One turning vector, and how many ticks it has turned
The counts run from 0 to 861.
[ 92 113 114 148 134 193 131 150  89 183 107 125 151 129  86 120 125 125
 140  95 149 209 136 125 116 135 151 137  92  98 113 128 165 131 141 159
 118 100 108 143 128 125 108  81  87 108 136 113 150 105 130 161 140 157
 150] | 226
[133  86 114 125 124 186 183 154 118 152  69 168 126 109  91 135 145 128
 120 115 136 194 114 172 102 140 100 112 106  98 139 135 130 118 136 150
 102 118 135 135 151 160 103  94 135 119 140  99 148 100 148 165 106 167
 116] | 533
[145  78 118 142 137 152 168 129 108 114 125 148  93 136 134 115 132 124
 158  86  88 179 103 176 123 146  86 123 159  86 160  81 118 101 104 130
  94 128 123 134 143 149 137 106 123 120 160 118 147 133 166 179 102 162
 112] | 206
[134 117 165 160 150 166 163 132 100 111 139 111 119 157 122 123 119 123
 163  99  94 219  99 153 134 128  97 134 134  96 136  93 156 117 108 147
  67 139 122 147 166 148 134 101 111 117 164 116 147 136 150 166 116 142
 129] | 164
[132 101  96 152 141 181 131 166  84 138  92 126 105 115 106 114 110 111
 145  82 141 174 146 135 118 148 116 139 137  99 143  92 155 101 111 172
 118 102  98 138 114 136 120  98  77 122 131 126 150 122 157 192 112 185
 100] | 175
[ 87  98 142 149 134 128 135 132  88 146 139 133 119 131  97 122  89 129
 148  87 126 196 140 148  84 146 101 115 168  74 141  55 148 156 113 135
 134 127 105 122 104 106 141 115  79 134 159 112 138 137 142 154 120 127
 155] | 3
[112 145 135 162 125 178 152 142 114 140 129 111 170 125 112 108 114 125
 184  77  99 189 115 117 124 127 122 135 101 138 130 110 195 109  91 140
 115 111 146 178 157  95 128 100 115 129 156 152 159 104 150 134 117 117
 146] | 551
[111 108 129 152 139 157 156 150 130 183  89 152 130 128 101 120 129 129
 111 103 120 187  87 135 100 110 123 102 107 115 148 152 147 101 152 152
 143 105 163 124 104 110 119  87 120 120 160 145 141 124 188 158 160 154
 173] | 445
[ 81 104 137 125 108 153 185 129  77 143 122 114 147 113 127 124 149 135
 159  92 102 171 125 151 122 119 114 139 140  99 139  76 176 142  97 131
  74 134 105 161 154 127 128  85 110 122 141 110 152 122 107 165  94 121
 148] | 327
[ 74 118 150 131 110 157 142 147  82 146  99 121 144 102  81 136 106 139
 138  94 136 161 143 132  97 127 106 121 151 110 138  78 197 147  92 140
 138 119 110 140 101 112 131 110  80 171 157 141 124 121 155 136 128 125
 152] | 652
[119 126 117 137 117 184 146 170 101 151  67 144 151  85  86 136 104 127
 150  86 144 144 146 123 102 147  95 128 120 121 141 103 190 130  95 151
 138  96 105 133 112 118 116 117  99 170 149 145 145  99 149 146 120 146
 116] | 694
[121 119 129 137 115 144 154 148 115 147 106 138 158 118  80 131  91 147
 182  80 114 155 130 142 108 156  72 141 141  92 143  69 188 143  72 136
 123 111 119 141 128 104 120 130 119 169 134 122 155 105 122 155 108 101
 131] | 561
[105 132 128 140 129 186 153 141 103 145 110 113 147  91 121 111 140 115
 155  84 108 169 121 125 109 113 134 104 113 156 155 119 184 101 109 126
 132 114 141 176 131  88 142 105  92 117 181 178 153 123 180 124 131 140
 162] | 549
[121 113 148 140 130 169 160 140 100 110 118 132 106 110 105 124 105 127
 131  95 118 189 122 153  80 138 102  90 147 124 148  87 163 112 110 120
 132 133 141 130 130 127 150 125  85 149 187 164 124 136 199 113 132 156
 146] | 815
[ 91  97 118 115  91 132 193 133 101 159  90 157 160  93 125 116 148 128
 150  77 101 134 118 150 107 103 101 126 149 110 141  81 179 133  85 128
 121 108 146 158 116 115 133  83 136 147 129 124 156 123 110 175  90 129
 137] | 797
[102 100  96 135 139 207 158 155  95 166  98 123 127 125 116 126 174 128
 118 110 125 183 113 148 139 130 129 125  87 116 157 143 137 108 141 150
  91 118  94 157 147 129 115  95 115 102 156 131 149  94 159 166 144 167
 164] | 452
[115 106 130 166 154 141 134 149 108 172  99 142 106 153 110 121  88 121
 130  91 112 175  95 118 125 126 101 128 141  80 154 109 139 102 131 174
 115  98 131 113  78 114 120  95 118 129 142 119 142 132 163 210 146 158
 140] | 310
[109 127 144 172 158 151 128 163 115 159 126 128 126 144  82 127  88 125
 139 110 118 208 114 108 117 109 119 110 114 115 155 120 154 111 130 168
 122 112 141 123  99  92 120 113  86 120 159 147 143 127 190 160 153 124
 172] | 219
[ 89  93 113 119 106 159 170 137 119 174  70 174 155  68  99 124 135 136
 120  88 139 159 117 162  67 128 110  91 140 119 136 121 157 136 121 127
 163 105 156 138 113 113 131  93 123 151 153 130 145 119 131 126 108 147
 145] | 662
[131 123 132 142 137 207 137 167 103 148  86 134 142 123  77 150 115 123
 133 110 147 202 136 135 116 148 107 137  96 102 138 137 168 117 128 173
 108 111  97 141 148 138  98 112  94 134 147 118 150  93 147 154 122 151
 118] | 266
[111 116 123 134 126 176 134 164  98 153  72 129 130  87  92 130  96 126
 144  75 141 146 138 130  93 149  83 130 138 114 154  90 188 116  88 145
 138  98 113 132  96  99 129 116  96 175 155 149 145 109 154 152 116 151
 116] | 693
[ 72 116 125 116  88 142 189 148  78 148  90 126 156  93 104 135 155 132
 125 109 113 135 137 133 133  96 107 131 127 113 154  92 198 132  91 145
  88 124 119 156 115 124 118  96 109 148 137 128 143 124 140 165 104 121
 166] | 838
[145  97 135 134 122 185 168 147  99  91 122 139 110 121  96 129 133 127
 151 104 129 208 133 161  91 146 109 108 132  99 140  94 144 125 108 127
 102 141 113 150 177 161 125 120  96 123 163 122 129 121 166 131 104 161
 112] | 297
[132 117 130 128 142 166 168 168 104 128 101 135 110 100 126 127 117 113
 134  98  96 145 106 144 123 130  71 116 161 135 196  98 161  87 100 137
 110 118 124 136 113 103 140 115 113 154 188 154 152 137 182 163 108 135
 132] | 77
[ 85 106 118 146 117 155 141 136 119 194 117 152 160 112  69 135 114 151
 140  96 135 187 115 149  78 143 111 110 112  93 137 115 158 151 133 132
 170 104 139 137 119  83 117 115 123 145 150 137 140  98 131 131 141 119
 175] | 97
[145  97 134 162 176 162 146 160 125 160 142 138 117 143 141 114 131 123
 148 105  93 200  98 157 133 140  94 123 132 103 176 115 123  95 136 151
  99 110 123 142 139  98 132 107 134 110 179 128 168 116 150 176 114 132
 139] | 74
[115  94 114 129 123 157 182 158 131 164 107 172 132 105 115 119 158 129
 115 119 102 176  91 161 102 117 107  83 130 130 186 131 128 111 136 126
 128 124 166 141 140 107 128 118 132 121 174 144 149 123 189 139 115 133
 170] | 671
[116  86 138 143 152 141 168 153 126 175 106 159 118 138 132 135 130 131
 110 117  99 194  91 164 125 114  84 107 133  91 172 124 125 109 143 160
 100 108 150 119 108 118 130  98 142 122 163 106 151 127 154 186 131 130
 163] | 536
[ 99 125 153 137 132 181 159 144  95 147  78 119 123  99  84 144 119 131
 101 106 130 186 111 132  90 115 112 102 110 130 144 122 183 118 121 145
 138 116 135 130 105 134 129 107  93 162 177 153 126 121 198 128 158 158
 168] | 354
[ 75 128 149 137 121 156 182 138 103 173 125 124 189 111 110 128 135 129
 149 102  93 181 115 147 125 109 105 122 117 124 143 108 193 141 103 128
  96 121 129 165 151 100 125  96 133 137 151 123 150 107 120 134 114  93
 167] | 325
[105 111 113 135 123 166 161 165  91 150  60 136 127 121 103 133 129 139
 126  97 132 148 128 130 142 123  95 149 121  95 150  99 163 113 102 173
  89 110 104 134 111 154 105  89 112 141 121 112 137 111 145 205 107 164
 118] | 830
[ 96 121 135 141 133 161 176 138 111 185  98 129 179 107 126 126 128 133
 152  77 102 151  93 134 130 116  83 133 114 113 141 118 193 114  98 152
 114  91 130 152 128  99 131  79 150 147 142 125 167 116  98 166 107 120
 135] | 366
[ 66  99 118 145 129 155 150 153  78 173 117 108 119 134 120 135 148 134
 127 109 116 167 123 139 159 113 110 150 120  79 153  98 155 129 121 155
  86 125  93 139 112 124 117  88 116 121 141 108 131 109 139 195 136 148
 166] | 319
